[123 121 102 107]
121
[118 152 113 145]
145
[127 108 150 133]
133
[127 113 132 152]
132
[142 103 147 106]
142
[119  98 122 136]
122
[145  99 134 137]
137
[139 104 157 114]
139
---
[[129 129 123 123 133 134 128 126 121 134 119 126]
 [114 113 129 132 109 128 132 138 139 126 134 118]
 [134 135 128 129 138 127 130 122 123 124 132 134]
 [147 141 131 142 140 107 122 122 119 128 126 136]
 [125 126 131 119 135 135 139 126 127 117 133 130]
 [114 120 121 110 127 155 137 128 128 128 128 122]
 [115 124 122 114 127 150 131 127 131 130 128 126]
 [128 129 135 127 127 127 128 130 134 121 136 132]
 [136 135 121 125 139 130 125 122 114 137 116 128]
 [124 131 115 124 131 142 126 123 123 138 123 126]] Answer: 129

[[126 128 120 117 122 121 127 129 130 131 130]
 [136 128 116 121 129 124 127 128 124 139 135]
 [127 125 127 126 134 123 127 118 124 129 135]
 [119 138 122 126 134 125 128 124 131 128 129]
 [118 126 118 119 124 130 127 124 127 131 141]
 [118 128 117 120 123 117 132 134 154 136 132]
 [124 128 120 119 124 121 127 131 131 131 130]
 [147 141 116 114 117 125 137 135 125 132 119]
 [126 128 125 118 124 119 127 128 131 128 127]] Answer: 126

[[119 142 127 133 129 137 123 103 115 125 129 134]
 [142 115 132 127 124 116 133 152 142 116 134 134]
 [132 125 123 110 134 135 123 117 127 119 141 144]
 [131 122 128 102 138 134 126 138 141 132 142 120]
 [137 131 132 123 115 113 126 125 138 123 137 133]
 [127 134 127 127 115 113 132 123 129 138 130 121]
 [140 129 129 135 131 121 128 139 131 121 126 125]
 [113 133 131 126 123 135 134 129 126 135 125 134]
 [135 116 132 107 140 143 127 134 128 116 142 128]
 [118 138 118 137 118 114 129 128 124 141 118 128]] Answer: 119

[[140 136 130 126 119 112 114 112 112 108 108 110 117]
 [130 125 131 127 128 126 121 119 120 116 119 128 118]
 [112 125 128 128 132 133 137 139 141 141 138 140 140]
 [125 122 128 132 138 133 130 132 137 136 138 139 137]
 [121 111 111 110 111 120 119 117 116 118 124 120 134]
 [148 138 132 129 121 122 119 119 118 117 115 115 113]
 [150 139 135 131 133 128 128 125 123 122 115 117 120]
 [120 129 130 130 135 136 136 137 145 143 138 137 127]
 [145 148 136 130 127 126 125 124 121 121 124 122 120]] Answer: 140

[[118 115 141 143 117 117 119 139 123]
 [141 141 118 121 143 142 134 116 136]
 [114 111 141 142 114 110 123 132 122]
 [140 151 135 107 140 128 116 107 118]
 [132 150 130 108 142 129 109 115 119]] Answer: 118

[[125 138 122 146 127 117 135 117 124 139 121 135 139 130 120 138]
 [125 126 125 141 135 112 128 143 101 131 115 132 118 137 119 124]
 [123 133 125 144 131 114 131 132 111 135 118 134 128 133 119 130]
 [144 124 114 134 130 119 136 101 126 137 119 126 134 137 128 137]
 [129 124 123 138 135 113 129 137 104 132 115 130 119 138 121 125]
 [144 124 114 134 131 119 137 101 126 137 119 126 134 137 128 137]
 [130 124 123 138 135 114 130 134 105 132 116 130 120 138 121 125]
 [125 124 125 139 136 112 128 145 100 131 115 131 117 138 120 123]
 [141 124 116 134 132 118 135 107 122 136 118 127 131 137 127 134]
 [122 140 124 148 127 116 134 121 123 140 121 136 139 129 118 138]] Answer: 125

[[137 123 119 132 132 137 111 110]
 [140 131 126 132 126 140 116 107]
 [128 132 132 131 127 132 125 116]
 [137 123 119 133 133 137 111 111]
 [141 125 121 132 131 139 118 119]
 [137 131 127 133 128 139 122 113]
 [129 132 132 131 126 132 126 116]
 [129 132 132 131 127 132 126 117]
 [139 131 127 134 128 141 118 105]
 [126 129 131 131 129 129 125 118]
 [136 128 126 132 129 136 121 117]] Answer: 137

[[130 127 122 114 136 140 118 107 118]
 [127 135 136 128 126 118 137 136 132]
 [127 119 117 129 128 135 132 119 126]
 [134 123 120 142 124 127 113 140 126]
 [133 137 123 113 132 125 122 106 113]
 [131 138 139 128 128 119 121 142 128]
 [134 134 122 126 127 125 116 119 118]] Answer: 130
---
[[135 131 140 124]
 [144 123 154 131]
 [131 126 132 127]] Out: 154

[[137 128 119 114 125 133 133]
 [124 129 118 117 129 108 130]
 [126 108 126 152 124 120 137]] Out: 108

[[126 116 128 108 112 103]
 [132 116 128 114 126 128]
 [121 100 115 123 121 109]] Out: 126

[[142 134 121 147 124 130 114]
 [128 156 131 130 140 132 110]
 [126 156 131 127 140 133 110]] Out: 132

[[145 133 113 127 134 144]
 [135 143 112 124 128 133]
 [140 133 103 116 122 139]] Out: 128

[[148 151 118 149]
 [153 141 129 143]
 [145 157 127 151]] Out: 129
---
Q: [122 127 138 155 153]
A: 122, 153

Q:
[[128 108 113 126 108 128 108]
 [147 103 140 125 138 121 116]]
A: 128, 116

Q:
[[119 109 120 143 126 151 152]
 [140 108 133 104 133 106 140]]
A: 119, 140

Q: [155 112 103 118 117 145]
A: 155, 145

Q:
[[129 119 111 107 116 122 116]
 [120 123 140 113 132 149 137]
 [132 126 126 130 116 111 123]]
A: 129, 123

Q:
[[127 109 132 145]
 [130 125 146 109]
 [130 115 151 115]]
A: 127, 115

Q:
[[134 139 105 113 118 138 131]
 [117 111 140 158 124 140 130]]
A: 134, 130

Q: [114 132 149 131 123 124 136]
A: 114, 136
---
[[129 128 118 156]
 [134 129 125 117]] result: 134

[[109 152 108 109]
 [108 151 111 109]
 [153 100 107 108]] result: 108

[[126 130 104 130]
 [129 141 104 130]] result: 129

[[122 129 128 103]
 [123 139 130 102]] result: 123

[[114 119 123 121]
 [105 135 134 112]] result: 105

[[114 121 107 158]
 [146 139 151 103]
 [124 124 128 119]] result: 146
